rotation steps, each row followed by its count of steps:
The counts run from 0 to 185.
[-29 -15  -4  23  32   1   8  -9 -13  41  -3  -6  -6   7   2   7  49  14
   9  -2   0 -14 -12  42   4   2 -23  28 -30  28 -24  33 -52 -13 -51  52]
70
[  9  42 -39  12  -6 -23   2  -3  -1 -10 -15 -20  59  10  14  -1 -26  -7
 -10 -38  -9  19  24 -19 -62 -18  22  11  20 -45  -4 -38 -38  16 -15  32]
138
[ 19  -1  -3   4  -8  -3  40  21  32   0  24  -7   8 -26   8 -24 -11  22
 -12  -8 -77 -13 -17  -7  -7  14 -39  48  27 -11  13  29 -55  21 -47  10]
153
[ 47  20 -16  10  25 -13  24 -33  12  -8 -18  16 -12  -8  35   7 -18 -46
  31 -33  -9 -16 -33  -1   9 -12   2  13  61  31 -15  -8 -19 -30 -68  14]
55
[-37 -11  12  -1   7 -33 -28 -13 -46  69  -2  15  41   4  43  -3  36  17
 -64   5 -23  17   2  -5  41  13  34  17 -12  11 -21 -13  26  10  46  10]
162
[ -4  -8  20  31  12  15  39   1  33  10  17  14  12 -18  13 -33  19   8
  -8  28 -63 -58   3  25  -5  -6 -37  36   1 -19 -22   9 -11  45 -56   4]
154
[-20 -11 -39 -28 -28  -9  37 -50  15   1  -3 -12   6 -64  19 -22 -33   8
 -20   9 -37  49  -8  -1  -1   3 -18   4 -29 -35 -14 -38 -57  -7   4  14]
91
[  1 -10 -39   1  -2 -38  14 -40  -5  17 -10  22  -2  24  -1 -40  32 -39
 -49  16  35   8  40 -29 -11  10 -20 -27 -16 -19 -30 -19  -7  -2 -55 -30]
143
[-38 -12 -38  -3   1   0   6 -42   0  36 -29  -2  10   2  14   5 -31 -34
   1 -27  -1   0 -36 -42 -33  47 -11  32  16  59   3   0  22 -24 -52  21]
117
[ 18 -27 -51  18 -34 -18  10 -27   5   8 -28 -26 -26   2  26  16  32  27
  -3  25  25  59 -17  32   1  16 -23  -2 -22   1   4   0 -12  12 -58 -20]
146
[ 13  -5   6  37  -1 -51   3 -10   6  13  10  56  11  24  21  10  23  -9
 -17  45 -12 -44  51 -29  17  -4  19 -31 -20 -32 -26  49  37  22 -11  -2]
78
[ -9   4 -39 -12 -28 -46 -28   8 -25  53   7 -23  31  -4  33  -4 -22  29
 -15  -8 -29 -10  36 -38  32  40  43  11   4  14   2   0  26  16  69   9]
163
[  8   1 -12  23  -7   7  14 -38  28 -18  31  -4  20   7   9   1 -68  27
  10 -25 -52 -48  26  31  -7   0   0  14 -11 -22 -11  -4 -29   6  -6  55]
7
[-14  14  -4  31  26 -29  -3 -26   6 -12   9  18  46  17  23 -47  35 -31
 -67  15  -8 -20  36  -3   5  -5  35 -15  11 -29 -36 -35  -1  27  31   1]
12
[-22  32 -41  -5  -5  29 -29 -36  47 -15 -23  22 -25   0  16 -13  49 -12
 -23  32  12  32 -23 -19  18  43  20  -3  15 -31 -61  -7 -10 -11  14  51]
44
[ 32  26  31 -26  50 -29  33   1 -22   7   7  36   0 -12  19  31 -14 -46
   7 -21   6 -37   0 -12  10 -27  -8   3  45   2  -6 -29  -7 -21 -49  -3]
56
[ 22  52 -10 -30  14 -33  -1   1 -34 -14 -14   5  13   5  30  41  21 -34
  10   8  27  52  63 -10  11   6   3 -27 -10 -21 -16  -3 -43   6 -22  10]
141
[ 32  51 -17 -45  15  27   5  29 -32  24  15 -32  38   5  27  -7 -33   1
  24  27 -14 -24 -12  33  -5 -11 -18  54  27 -13 -11   3 -15  21  12 -13]
185
[  5  20 -52 -24 -44 -18  18 -21  50 -36  -2  19 -37  -8  36 -21 -21 -41
  -7  31   2 -12 -26   6  10  -3   9 -16 -14 -51 -25  33 -22  -5  -4 -51]
175
[  0  35  25  15  -9 -19  14  54  21   4 -31  49  28   8  12  55  35  26
  -8   7 -13  28  22 -29  26 -17   8   8  -3 -35  -7  36 -16  35  -6  38]
75
[ 31  60 -29 -14 -18  17  29 -26 -13 -24  21   1  35  -2  16 -18 -56 -11
   2  22  -7  -9  -2  13 -27  -5  -4  15  15 -57 -43  -1 -12 -16 -43 -27]
58
[ 29  -3  15   7  39   5  34   0   1  -8 -21  16 -38   5  33   0  45 -61
  34  24  16 -44 -21  -9  -7  -3   0   1  -5  13  19  -2 -21  65 -45  22]
23
[  3  24  17 -38  -6  18 -11   9 -32   5  23  21   1  17  63  37 -45 -37
  10   5  30  -3 -22  37  23 -28   6  18  10  36  36  34  27  -5  -5 -16]
181
[ 12 -14  27  -4   3  26  20  38  11  17  -2  18 -11  10  32  27  64 -25
 -11   5 -29 -23  -2 -35 -29 -19  42   9  40 -36 -18 -44  18   8 -16  27]
107
[ 41  -1 -51   9 -14 -19 -40 -25  21   8   2 -11  19 -15  46   9  -4  51
   1 -56 -22  -7 -26  38  41 -17  11  17  29  -7 -20  24   7 -27  23   3]
131
[ -2  26 -41 -24  38  -2 -22  34 -16  54  -7 -56  23   9  -8 -17  13  48
 -14 -19  27 -25  10  33  -6  -1 -30  29 -14   2  19  43 -35  58  13  16]
68
[ 48 -14 -30  15 -70 -45  17 -25  17  -7   4  14  -1  25   2  38   6  25
   7   3 -22  27  10   9  43  45  31 -10 -19 -12 -18   8  18 -33 -20 -30]
80
[  1   2   6   3 -30 -64  11  14 -26   7   3  16  -5  20  11  43  -3  47
 -49  16 -10 -36  25   2  19  27   9 -11   7   9  49 -45  52  13 -15  -9]
82
[ 17 -31 -31   3   0  11  -5 -75  16   4  14  16 -37   7  29   7 -26  45
 -14 -26 -11  36 -13 -27  34  18 -26 -11   7  25  28  50  34  -3 -43  14]
0
[ -6 -12 -62   2   1 -40   2 -19  64  -2 -41   8 -61  23 -16 -10  21 -23
  -9   5  21 -48  -9  20  16  16  25 -39 -17  -7 -24  13   8 -32  -7  -7]
48
[-16   6 -36   3   5   3 -22  -5   7  11  -2 -55   9   3   8  -7  25  29
  23  -6   8 -11  -6  62   9  29 -32  45 -26  12  -3  47 -49  18 -37  33]
69
[ 11  -3 -20  50 -56   7  -8 -57   5 -25   3  -8  18  16  46  -5 -19  15
  -1  -3 -10 -19 -34  27  -9  60  24   6  -1  30  10 -32  27  28 -20  19]
84
[-16 -15 -24 -10 -27  35  24 -20  10  47  21  13   6  20  -8   6 -26   2
  29  -2 -20  24 -10 -25  -9  42  27  27  -2   7 -32 -25 -42 -39   4  57]
40
[-49  14 -39 -19 -38  17 -16  -9 -27  25 -25 -26  21 -11  31  47 -33 -13
   4   0   5  41 -20 -12 -13  36 -11  22  -7  55  19  20  25 -19 -11  21]
116
[-25 -44  33   3 -15  29  19 -14  33  14   1  30  -8  -7  49  29  26 -15
 -21  30 -36  16 -10  33  13 -20  -6   5  15  23 -20 -10  41 -16 -33 -28]
30
[  1 -52   5   6 -19  32  51 -32  45  27  39  19  19   0  27  18 -20   6
 -10  -4 -66  39  21   6   0  -6  15  14 -13 -16 -47  12 -28 -39 -26  17]
157
[ -9   4 -28  36 -13   8  33   9  55  -5   3  17  21  57 -37 -18  -5  -3
   8 -16 -11   9   2 -10 -42   6   1   0 -21 -40   5  52 -58  10 -31  44]
73
[-11 -11   9   1  24  -1   4 -14   4  -1 -15  28 -14  29  75  24 -30 -44
   1  26  23 -45 -20  37  -1 -41   7   5  15  38  14   6  53  15 -19 -33]
180
[ 60   9  11  -9  26 -19   0  -4   3  28  20  43   0  13  -1   3 -35  38
 -39 -16  16 -53   2  14  50  21 -13   1   6  -2  58  52  38  48   5  -6]
2
[ 42   7   0 -29  20  27  28 -13 -37  32 -21  14  31 -12  31  36  -2  21
 -20  38  24   9  21  32  -3 -44  -1 -10   1 -42 -45 -55   7  -4 -19 -23]
60
[-13  15 -49   0  18  46  13 -52  54  -4   6  13 -25  11  -2 -24 -51  38
  33  57 -15   3  -5  -7  -3  -1 -32 -13  -3 -43 -33  20  -9  -5  -9  35]
124
[-26  16  -9 -41 -17  33  -1   2 -39  57  19   5  18  21   6  25 -49  11
  47  23  -2  -2  -5  16   2  39  21  31 -38   3 -31   3 -32  -6  21  54]
39
[-31  25 -17 -35 -52 -40  -3  23 -16  11  11 -15 -23   2  -3  22 -21  20
   9 -16  14  14  -4 -18  18  71  21  22 -17   9  32 -48 -53  -5   9  52]
167
